Each named move below is a turn or a mirror, shown by a few rows before and after it. Which moves, in which order, take the first row of each later pair to the second? The first pair is answered.
q_171 (before -> after):
[  8 -54  -9   9 -18  16  15 -28]  ->  [ -2  11 -10  -7 -33  45  33  17]
[ -8  54 -13 -37 -25  40  13  40]  ->  [ 11 -72 -14  -9   3 -16 -20 -47]
[ 14 -21 -16 -12  40   7  -8   2]  ->  [  9   9 -16 -19  34  21  -1  21]
q_718 (before -> after):
[-20  -8 -18 -43  75  57  -2 -11]  ->  [-12 -50 -18 -18  68  41   0 -46]
[ -5  33 -12  28 -41 -20  15  22]  ->  [ -1  15 -12  39 -45 -27  16   8]
[  0   7  -9 -32   3  46  32  32]  ->  [ 12 -53  -5   5  -9  22  34 -18]
[-17  70  22 -49 -10  18  25  67]  ->  [  7 -72  31  35 -37 -34  31 -51]
q_764 (before -> after):
[ -9 -46  -3 -11  30 -49 -42  16]  ->  [-11 -10  -1 -18  17 -60 -42  38]
[  7  32 -19 -26 -30   4  26  -2]  ->  [ 10 -19 -22 -16 -11  19  27 -36]
[  6  -2   6 -15  16 -43 -21  -3]  ->  [  7  -9   6 -15  19 -41 -21  -7]
q_687 (before -> after):
[  6  47  29 -16 -37 -38   4  -5]  ->  [  2  58  28 -19 -35  -6  19   5]
[ 15  19   1  11 -11 -24  12   7]  ->  [ 12  26   0   8 -10  -2  20  14]
[ 14 -14  17  44 -53 -53   5 -44]  ->  [  4  16  16  46 -69  18  44 -22]

Between the rows of a pair lie two moves.
[ 12 -17   0   6   3 -33  -8 -12]  ->  [  7  21   1  -9   2 -29  -9  14] : q_718, q_687
[ 25  -1  -6  -2  26   9 -18  24]  ->  [ 25  13  -4   2  12  -5 -19  31] : q_687, q_171
[ -2  36 -28 -48  15  -2 -15  26]  ->  [  7 -31 -30 -31  33 -20 -28 -20] : q_687, q_764
[  6  -6  -9 -10  30  42  15  36]  ->  [ 16 -53  -5  22  16  18  18  -3] : q_764, q_718
[-24  -5 -19  39  -5 -17  -5   9]  ->  [-29   7 -19  36  -7   3   4  18] : q_687, q_718
[ 10  14 -20 -15 -17  18  -8   2]  ->  [ 13  -9 -20  -2 -21  18  -6 -15] : q_718, q_687
[  8  36 -10 -23   9   0   1  21]  ->  [ 10  13 -12 -27  30 -13 -16   8] : q_171, q_718
[  2  -5  -4   7   4 -36 -10   3]  ->  [ -1  13  -5  -5  10 -24 -12  21] : q_764, q_718
[ -9  24  12  11 -16 -10  22  -7]  ->  [-13  29   8  -6   3  15  20   3] : q_764, q_718
[-25  19  13   0  -3 -25 -10  19]  ->  [-20  -6  16  20 -15 -30  -3  -4] : q_687, q_718
[ -6 -24  34  51 -58 -20  24 -14]  ->  [-10 -66  21  27   1  47  19 -26] : q_718, q_764
[  8  -7  14  17  11   9   1 -11]  ->  [ 7 -6 13 10 20  7 -5 -9] : q_718, q_171
[  6  -9   5  18 -20  18  20 -19]  ->  [  9 -29   4  12  -2   6   5 -29] : q_718, q_171
[  0  38  -8 -17  -5  -3   6  30]  ->  [ -1   8 -12 -15  12  41  17  17] : q_764, q_171
[ -3 -33  -8   5  14  41   8 -10]  ->  [ -3 -26 -13 -18  37  18 -17   3] : q_718, q_687
[  2 -22  -2  13   8  -7  -7 -37]  ->  [ -4  -8  -4   6  11  36  10 -25] : q_171, q_764
[ 16 -34  -4   8 -16 -17 -31 -14]  ->  [ 11 -10  -2  20 -42  28   3  -4] : q_687, q_687
[ 12 -41  -1 -45  57 -13 -27 -23]  ->  [  6  20  -1 -65  50 -14 -29  19] : q_718, q_764
[  2  13   6 -11   7 -20  -8   5]  ->  [  2  19  10   1 -11 -15   5   5] : q_687, q_687
[-13 -12 -27 -22  37  61  13   7]  ->  [-12  10 -28 -46  50   4 -24  26] : q_764, q_687
[  5 -14  -5   7  -7  19  18 -16]  ->  [  2  12  -3   2 -12  23  22   2] : q_171, q_764
[  0  13   4  17 -25  20  22  -3]  ->  [-1 -1 -1  2  4 41 14 -4] : q_764, q_687
[-12  -4  -2  -5  -2  32  13   0]  ->  [ -7 -26  -4  -4  10  17   1 -14] : q_171, q_687
[  8 -16   5  14  -7 -43 -12 -20]  ->  [  3  33   7   2 -20 -35  -4  12] : q_764, q_171
[  9 -47  -6  22  12 -45 -38 -45]  ->  [  5  24   5  47 -57 -47  -2 -14] : q_687, q_764
[ 37 -91  -1  49 -61 -61 -19 -56]  ->  [  17    8    5   57 -119   42   57    5] : q_687, q_171
[  2  45  11  -7 -23 -13   2  17]  ->  [  6 -34   2  -3  19  27   1 -28] : q_687, q_764
[-26  -6  19  41 -39 -60  -1 -15]  ->  [-43  29  10  17 -21  54  35  21] : q_687, q_687
[-14 -15  -4 -42  35  52 -20  -1]  ->  [  0 -62   5   4   1   4 -15 -49] : q_764, q_718
[ 15  31 -26 -17 -25  22  10  11]  ->  [ 18  14 -32 -37   8  -3 -21   8] : q_687, q_687
[ -8  60   3  -8 -29  15  11  39]  ->  [  2 -59  -6   6  22  36  -2 -33] : q_764, q_687
[ 21 -11  14  23 -48 -74   7 -30]  ->  [ 23 -23   8  -1  -9 -85 -21 -29] : q_718, q_171
[ -9 -17  11  25 -20  -8  23 -17]  ->  [-16   7   7  10 -11  28  31   5] : q_687, q_718
[ -4  65   4  -8 -24 -56 -14  38]  ->  [  5  16  11  42 -61 -59  13  -8] : q_171, q_687
[  3  43 -11 -30  23 -37 -11  -1]  ->  [ 12 -22 -11  -4  26 -30  -5 -48] : q_687, q_764
[ 11  27   6   9 -16  22   5  21]  ->  [ 13   6   7  27 -27  16  12   3] : q_718, q_171
[ 11 -25   3  22 -12  10  16 -20]  ->  [  5  25   5   8 -23  15  19  15] : q_687, q_764
[-22  65   5 -14 -22 -64 -11  38]  ->  [-32  35 -13 -58  54  24 -16  41] : q_764, q_718
[ -6  34  -5 -12  11  11  14  25]  ->  [ -3 -10  -8  -9  33  30  13  -3] : q_764, q_718
[-24 -22  20 -23  19  38  -3 -14]  ->  [-29  22  22 -32   4  34   1  15] : q_171, q_764
[  3  -4  10  12 -14 -10  12   6]  ->  [  4 -15   9  11  -7 -15   6   1] : q_718, q_171
[  4 -26   7  33 -32  14  42 -24]  ->  [ -3 -24  -1   6   3  58  39 -12] : q_718, q_764
[ -2 -38  -5   3  33  36   3 -17]  ->  [ -9  29  -4 -12  13  44  11  27] : q_687, q_171
[  2 -17  -8 -37  51  33 -17  -1]  ->  [  4  -1  -6 -43  47 -11 -37   8] : q_687, q_718
[ -5  13   2   0 -10  42  25  11]  ->  [  1 -29  -4 -16  33  24  -5  -9] : q_687, q_171
[  5  25  14   9 -15 -20 -11  -1]  ->  [ 2 35 10 -1 -6 14 -3 12] : q_687, q_687
[ -2  63  16 -17 -29 -57 -22  31]  ->  [  9  -9  23  35 -54 -67  -4 -29] : q_687, q_718
[  6   5  14 -14 -13 -25 -23  -2]  ->  [  3  19  17  -4 -32   4   1   4] : q_687, q_687
[  4   0   9  31 -39 -63  -2  -2]  ->  [-10  57   1 -15  -9 -19  -7  51] : q_764, q_718
[  8 -15 -10  18 -32   4  -7  -6]  ->  [  3  -9 -16   1 -11  37  -5   6] : q_687, q_687
[ 14  35  17 -17 -18  19   5  21]  ->  [ 19  18  20   6 -37  16  18   2] : q_718, q_171
[  7 -24   6  19  -9  18  26 -29]  ->  [  8 -39   2   5  15   6   7 -35] : q_718, q_171
[-18  24  -3 -16   2  28  20  29]  ->  [-11  25   6   9 -34 -16  23  18] : q_718, q_764
[ -1  21   1  17 -16 -18  16  10]  ->  [ -2  30  -2   2  -5 -17   7  21] : q_171, q_718
